Rows are one point carried round by a steady rotation, each followed by how many ticks it has turned.
The counts run from 0 to 213.
[ 13   3  -5   6   9  16 -15   9  -6  -9   8  15   9   5  -9 -12  14  18
  10 -16   1 -13  17 -12   0  12   1   6   0   6 -12   1] => 119
[-11  -2  24  30   8  13 -17  -5   5   7  -8  -3  12  -6   4  -1  24   9
  -2  -5  10   1  -4   9   1  -9  -5   1  -4  -2 -11   1] => 71
[ 12  -9   5   2  13   0 -17 -17   9  -4   7   5   8   7   3   0  29   2
   6 -17  -7 -18 -11  -9  17  -2   9   1 -13   8  -6  -3] => 114
[  6  -4   7  23  24  15 -24  -9  -1  -2  10  -1  17  12  -8   4   9  12
   8 -18  -3 -16  13 -16  19   5  -5   0  -1  -2 -11   4] => 117
[  5  -5   8  25  21  13 -18  -4   3  -4   8  -2  14   9  -9   7  14  11
   4 -18  -1 -16  10 -12   9   8  -9   1  -3  -1  -8   7] => 79
[  5  14   4  23   7  19  -9   5 -12  -7  -8  16  12  -5   9 -11  23   6
   2   3  13   8  -1   7  -8  -4   2  11  11  -9 -13   6] => 12
[  4  17  20  24  -1  30 -18 -12   3  -3 -16   1   5   3  10  -4   4   4
  -3 -10   6   1   0   3  10   3   1   8  -4  -7  -9  18] => 200
[ 20   5  -9  -3  13   9 -13  -6  -2 -13   7  12   4  12  -4 -13  20  -1
  12 -11 -11 -22  -4  -9  10   7   9   9  -5   1  -8   2] => 174
[ -2  -9  20  24  18   9 -16 -16   2   0  -2  -6  19   1   3  15  26  -3
   6  -2   6  -5 -14  -4  17  -6  -4   4  -3  -3  -1   4] => 55
[  7   3  13  19   1  22 -30  -9  12  -9 -12  -1  -1  -1   9  -3  11  14
 -13 -15  -1  -7   4  -2   2   9   8   5  -6   2  -8  11] => 123
[ 12   2   8  26   5  19 -24  -4 -11  -8  -3  -2   8  13  -7   7   5  11
  -1 -12  -2  -4   4 -10   5  18  -9   7  -6   1  -8  19] => 25
[ -2   3  11  20  20  12 -15 -11  -6  -2  13   7  15   4 -13  -8  19   0
  14  -5  -6 -11   1 -10  14 -16  -7   4  -2  -8 -11   1] => 171
[  8  10  10  15   6  27 -26 -10  -3 -10  -5  -4  -1  11  -4  -5   1   8
  -1 -18  -5  -9  10  -8   8  11  -8   5  -6   0 -12  18] => 177
[  8  14   2  17   3  30 -17   6  -7  -9   2   6   4  -2  -2 -18   7  11
   0 -10   0  -5  12  -4   4   5   0  13   3  -8 -15  12] => 179
[  1   2   6  23  11  27 -27   2   3  -4   1   7   2   5  -3  -9   2  11
  -1 -18   0  -9  15 -12   9   5  -5   5   0   0 -16   8] => 140
[  5   6   3   5   7  11 -11  -7   5  -5   1  22   8  -8  15 -17  29   2
   1   1   7 -10 -11   4  -3 -16  15  11   1  -5 -15  -1] => 166
[  1   7  12  15  -2  24 -29 -10   0 -10 -16  -2  -3  -3  13 -10   6   8
 -12 -17  -2  -5   0  -3   6   7   5  10  -7   1  -4  18] => 161
[  7  -2  12  16  17  12 -26 -18  -7  -8   3   2   9  15  -8   4  11  -2
  10 -11  -7 -13  -6 -10  21   0  -7   6 -12  -7  -5   9] => 192
[  1  10  11  28   5  22 -12   3  -7  -3  -7   9  12  -5   2  -8  14   4
   4  -2  11   1   3   8  -3   3  -2   9   7  -7 -15  11] => 11
[ 22  -2  -7  -7  10   4 -19  -5   1 -15   8  10   3  12  -1  -6  23   7
   7 -14  -2 -24  -3  -7  14   2   9   5  -6   5  -6   0] => 136
[ 27   4  -9   5   6  10 -15   8 -12 -22   2  16   9   7   2   1  24  12
   2 -10   5 -14   1  -4  -6  14   5  11   0   7  -9   6] => 44
[ -7   4   7  15  17  11  -9  -7   2  -5   9  12  16  -2   2 -16  28   2
   8   0  13  -8  -2  -3   5 -20   3   3   0 -11 -21  -3] => 149
[ 11   1  -8  -2  12   9 -15  -2  -4  -7  14  15   5   7  -4  -9  23   4
  20  -5  -4 -17  -1 -10   8  -4   8   8  -2  -7 -14  -5] => 173
[  8   8  12  16  -3  27 -22 -13  -4 -15 -20   5  -2   0  14  -6   9   3
  -5 -16  -2  -8 -11   2   7  12   1  13  -8  -1 -11  23] => 199
[ -7  -3  11  15  18  12 -10  -1   5   5  10  12  15  -9   7 -10  30   7
   7  -5  11  -7   1   3   1 -20   4   1   3  -5 -19  -7] => 111
[ 13   6   9  11   1   3 -11  -8  -6  -8  -9  13  14  -3  15  -8  38   2
   3   4  11  -3 -20   8  -2  -6  11  11  -2  -5  -7   2] => 14
[  1   9  17  29   0  29 -24  -2   8   0  -5   4   5 -12   5 -16  19  15
  -3 -11  10  -1  10   4  -1  -2   3   6   8  -3 -18   8] => 125
[ 10  -5  -1  13  23   1 -10  -1  -8  -6  15  11  18   6 -13   2  28   8
  22  -6   6 -17   5 -10   2  -2  -2   1   4  -1 -13  -6] => 58
[ -3  -6  22  22  13   5 -23 -16   9   5  -1   0   7  -1   0  12  30   3
  -1  -9   5 -12 -12  -2  14  -9  -1   1  -9   2 -11  -1] => 93
[  9  12  -1   9   4  23 -17   7   0  -8  -1  17   5  -6   5 -21  14  13
  -4  -7   7  -5  10  -1  -7   1  10  10   8  -1 -17   4] => 142
